128 stands for zero in the data rows.
Some points, each followed by its number:
[136 145 103 163 195  70 143 125  83 117 166 124 225 231 209 144  62 140  75 115 103 106  50  77  49 136 118 135 199 118 156 171  85 125 151  75 107 105 124 150 169 199 150 162 150 141  96 134 173  58  94 124  98 137 100 118 162 133 109  71 155  68 117 131] 0
[192 149  56  83 118 163 123 112 221 132 153 144  84 130 187 102 150 140 171  99  85 100 100 119 134 203  80 196  92 116 115  99 182 106 101 125  62 157 141 127 124 100 208  99  75  84 148 151  87 180 113 131 120 127 163 146 103  76 175 112 137 125  78 127] 1
[ 65 163 175 127 104 161 139 152 160 139 101  46 106  85 131 115  89 124 156 168  80 118 153 166 162  85 158 123 147 154 127 129 146 148 116 140 154 138 153  82  96 118  44 109 135 181 135 122  93 134 164  98 118  92 146  98 196 122  73 147 124 138 180 133] 2
[ 70  92 125 158  83 119 176 109 121 144 140  28 148 182 166 142  77 142  94 195 108 145 114 169 121  74 137 167 109 198 137 125 114 105 114  57 193 127 141  45 143 142  87  91 136 200 124 172  78 129 171 183 158 124 124 123 191 154 112 136 107 119 143 103] 3
[156 118  98 123 129 160 119 118 124 119 151 154 118 121 130 110 152 131 135  91 139 152 144 175 150 134 104 123  73 135 113 149 157 133 117 116 133 129 114 147  87  70 159 116 138  81 178 124 103 144 144 134 146 114 118 152 127 116 175 102 107 154  94 153] 4
[177 145  90 177 144 144 107 143 132 134 161 171 139 116 107  80 145 124 123 144 144 134  94 131 130 137  85 123 112 135  76 153 150 134 111 147  98 126 131 194  86 109 152  98 142  79 145 117 114 131  92 140 136 123 107 158 130 105 185  80 136 149 101 156] 5
[182 108 127 135 149 116  95 112 127  92 105 180 140 134 126 113 194 118 140 151 152 147  94  73 140 147 127  91 152  71 116  95 172 160 148 172 107 115 122 188  83 148 213 120  21  92  90  84 125 148 107  91 108 168 134 142  71 117 124  92 127 100 110 125] 6
[131  75 161  80 103 166 139 108 133 101  71 123  30  82  69 130 164 111 136 124 164 141 186 153 173 115 196 109  74 126 162  93 131 150 165 178 126 130 180 116 123  82 110 167 121 114 136 116 129 140 169 103 141 111 148 143  68 101 110 154 111 105  94 108] 7
[123 105 154  98 104 177 132 115 141 107  83 102  74  93  91 133 143 113 141 108 153 140 164 149 152 104 183 123  69 128 142 129 137 162 163 172 107 115 126 100 140  77 105 147 130 108 140 145 128 155 164 116 143 113 138 147  42 116 114 143 149 131 108 123] 8
[ 82  53 128 141  85 114 187  79  98 191 128  37 122 192 169 134  67 127  89 192 109 137 138 176 101 107 117 121  80 227 167 115 116 123 117  47 225 108  99  59 155 123 151 104 131 204 135 150  66 107 172 199 126 154 139 139 197 157 131 146 104 105 146  92] 9
[120 174 100 128 138 127 165 144 102 136 143 126 136 149 183 133 105 120 100 106  84  75 146 120  88 117 107 153 158 136 148 165  81  68 101  82 127 145 146 107 188 139 127 135 199 150 140 134 165  79 130 145 141  89  99 103 174 117 132 115 155 135 125 126] 10
[136  84 128 128 142 139 108 125 117 112 113 183 121 109  79 130 137 101 140 137 162 170  97 119 125 136 113  96 170  89 101 131 151 176 130 169 113 117  99 156  69 136 156 149  83 122 110 101 155 152 133  86 119 148 152 121  79 134 136 128  98 110 151 135] 11
[124 135 127 180 163 128  89 129 101  61 108 176 179 147 117 161 137 101 109 145 147 116  97  68 127 132 153  89 184  92 104 165 129 124 158 145 131 136 105 182 150 156 120 160 140 104  97 110 168  89 100  91  84 150  99 118 124 146 119 105 173 121 173 123] 12
[141 100 123 153  34 124 210 130  92 156 108 136 106 102  36 104 138 119 125 146 165 183 147 199 123  75 135 136 119 143 133 112 169 164 165 181 219 154  80 101  92  84 114  75 133 150 130  93  74 213 121 118 156 134 153 140 147 143 128 116  81 119 168 128] 13
[118  96 101 136 176 144 114  85 124 164 172 108  93 136 185 147  88 187 100 107 128 105 137 137  93 148  75 111  93 163 125 102 142  78 105  52 134 113  92 146 160 133 177 170  87 131 145 112 177 117 152 164 137 176 141 161 112 121 147 129 150 149  78 134] 14
[145 161  94 128  98 156 124 167 132 108 121 216 141  75  71  81 197 105 121 145 170 190 194 209 174 113 112 144  80 119  39 143 134 155 129 175 156 154 127 161  73  83 112 102 169  77 163 141  93 194 111 141 138 138 112 161 152 120 195  98 160 194 135 146] 15
[166 117  85 128 176 135 123 120 112 124 154 147 104 169 201 136 136 154 115 109 103 123 116 110  87 146  97 159 124 161 123 114 148 119 145 105  98 100 103 170 129 147 135 137 117 114 126 146 180 121 135 157 130 158 138 128 101 113 146 122 123 126  57 134] 16
New points follow, each followed by the numbers of its three nearest points above, nearest first.
[115 169 140 127 170  89 118 156 114 158 170 137 168 144 171 131 123 145 124 126 107 113  82  84 118 134  89 138 175  90 105 143 117  86 120  89 142 156 126 139 148 158 133 145 136 133 146 129 153  71 101 127 127 132 120 101 172 142 144 115 148 127 129 132] 10 0 12
[127 171  94 153  69 111 184 141 206  68  72 103 139 122  96  99 139  85 135 170 130 119 149 181 172  93 179 206  77 193 129 145 152  90 142 184 142 158 216  51 161  60  85  58 164 121 112 141  28 145 160 169 156  81 128 141 175  77  93  98 142 117 181 118] 2 8 3
[184 137  97 137 116 109 118 131 117 120 160 193 147 121 135 105 161 130 143 156 145 150 130 130 135 143 101 155 120 143  95 132 154 135  97 135 126 116 132 166  83  95 171  87 147  97 161 138 133 162  99 117 121 148 143 125 130 126 164 131 150 169 112 126] 5 4 16
[ 60 160 137 167 127  84 160 185 100 117  81 178 206  91  64 130 147 115 130 162 122  93 147 102 164  78 141 110 181  94 113 186  81 163 103 168 172 149 145 121 116 130  38 102 226 133 168  96 101 106  83 103 127  92  70  69 199 145 145  89 131 152 206 124] 12 2 10
[158 153 121 148 164 167 103  81 132 148 188 131 145 151 206 150 101 149 122  98 108  94 129 104  91 174  90 132 122 145 105 130 128 118 129  92 106 100 127 169 124 151 163 116 118 134 174 136 180  87 105 130 138 168 121 168 127 144 199 115 173 163 100 151] 16 14 5
[115 127 112 131 144 103 146  66 149  70 116  59  97 184 161 156  58 118 114 125 119 120  84 133 103 119 155 151  92 208 167 143 132  58 167 110  94 107 195  76 183 130 120 125 122 133  73 150 141 101 159 136 115 107 132 112 112 113  73 121 162 100 117  92] 10 16 3
[159  54 150 107  78 123 158  90 153 121 118  70  44 125 106 119 129 126 155 111 145 142 124 156 131 110 126 114 108 134 148  95 149 145 144 155 126 124 100 101 123 114 124 119  74 142 112 145 121 180 164 122 142 110 161 144  73 103 122 144  96 125 113  86] 8 7 11
[ 71 186 149 111 162 129 104 160 142 137  90  94 135  91 116 184 152 135 137  83 117  88 137 122 131 142 175 131 104 104 177 140  73 124 140 113  96 123 163  86 156 103  89 152 162 131 110 133 157  93 150 100 135  81 124 107 150 122  92 165 158 152 133 159] 10 8 2
[179 139 116  90 106 117  98 133 189  70  82 170 138  81  98  92 184  74 183 146 151 155 150 150 181 114 119 166 123 151  83 101 155 135 150 218  96 168 200 159  98  92 106  75  84  53  92 140  52 183 124 119 138  97 157 133 121  84 127 125  89 128 149 107] 15 4 5
[157 196 118 129 140 149  99 149 175  75 106 186 159  64  90 135 167 105 171 138 147  96 151 126 155 151 141 142 134  91  83 166 129 112 139 209  72 151 216 154 132  99 101 127 165  60 132 125 120 132  93  96 131  91  90 120 111 106 134 118 170 153 137 142] 5 15 12
[152 119 122 126 117 151 123 110  83 139 176 143 111 124 141 106 122 128  92 124 153 150 129 126  87 162 108 132 123 129 106  96 124 127 164 104 106 120  92 164 108 144 157 155 127 148 150 138 147 126 137 167 148 166 140 149 111 150 146 120 128 154  84 133] 16 14 4
[150 121 116 134 167 132  75  98 111 111 163 126 143 155 220 147  82 164 102 116  98 105  98 111 107 183  79 164 102 171 134 119 141  91 118  82  77  79 130 175 124 138 161 116  99 102 125 149 197  84 118 139 130 157 137 124  97 109 161 121 150 103  92 105] 16 14 5
[ 51 129 164 107 180 159 100 128 140 118  79 131 124  90  61 176 144 106 124 124 145  87 194 102 173 144 143 123 108  80 130 139  98  99 122 123  80 172 150 111 137 103  59 190 177 127 161 142 168  80 109 139 135  88 110 123 110 123 120 141 170 160 117 142] 8 7 10
[106 150 159 115 160 126  91 128 134 104  88  80  93 110  83 147 133 104 109 123 159 127 169 143 137  95 180 104  87 135 116 124 111 129 147 146 123 143 139  97 168  98  94 180 169 148 125 146 171 101 170 149 105 110 105  95 104 136  75 147 132 132 146 128] 8 7 2
[ 99 152 135 121 166 133 104 140 125 146 149 113 147 148 169 177  93 159 124 109 118 105 135 112 120 155 117 124 150 101 124 121  88 114 123  97 115 133 127 143 158 153 116 156 176 121 156 138 155  92  99 134 137 134 101 121 148 122 110 149 125 124 145 146] 10 16 12
[141 113 113 128 146 139  82 110 132 139 166 140 111 148 196 127 124 141  89  94 141 131  99 106  71 159 103 126 111 147 139 121 120 100 143 105 107  98 113 140 125 153 173 162 101 135 124 132 156  67 128 142 108 162 136 153  89 122 133 116 131 135  75 145] 16 14 4
[ 81 179 161 131 138 103  86 129 169 132 118  90 146 132 127 176 112 139 147 126 105  97 134 102 139 162 129  91 161  89 122 120 103 120 110 100  89 134 185  85 142 154 104 146 127 123 113 124 158  85 117 107  96  89 110 126 158 127  95 160 136 115 145 128] 10 12 2
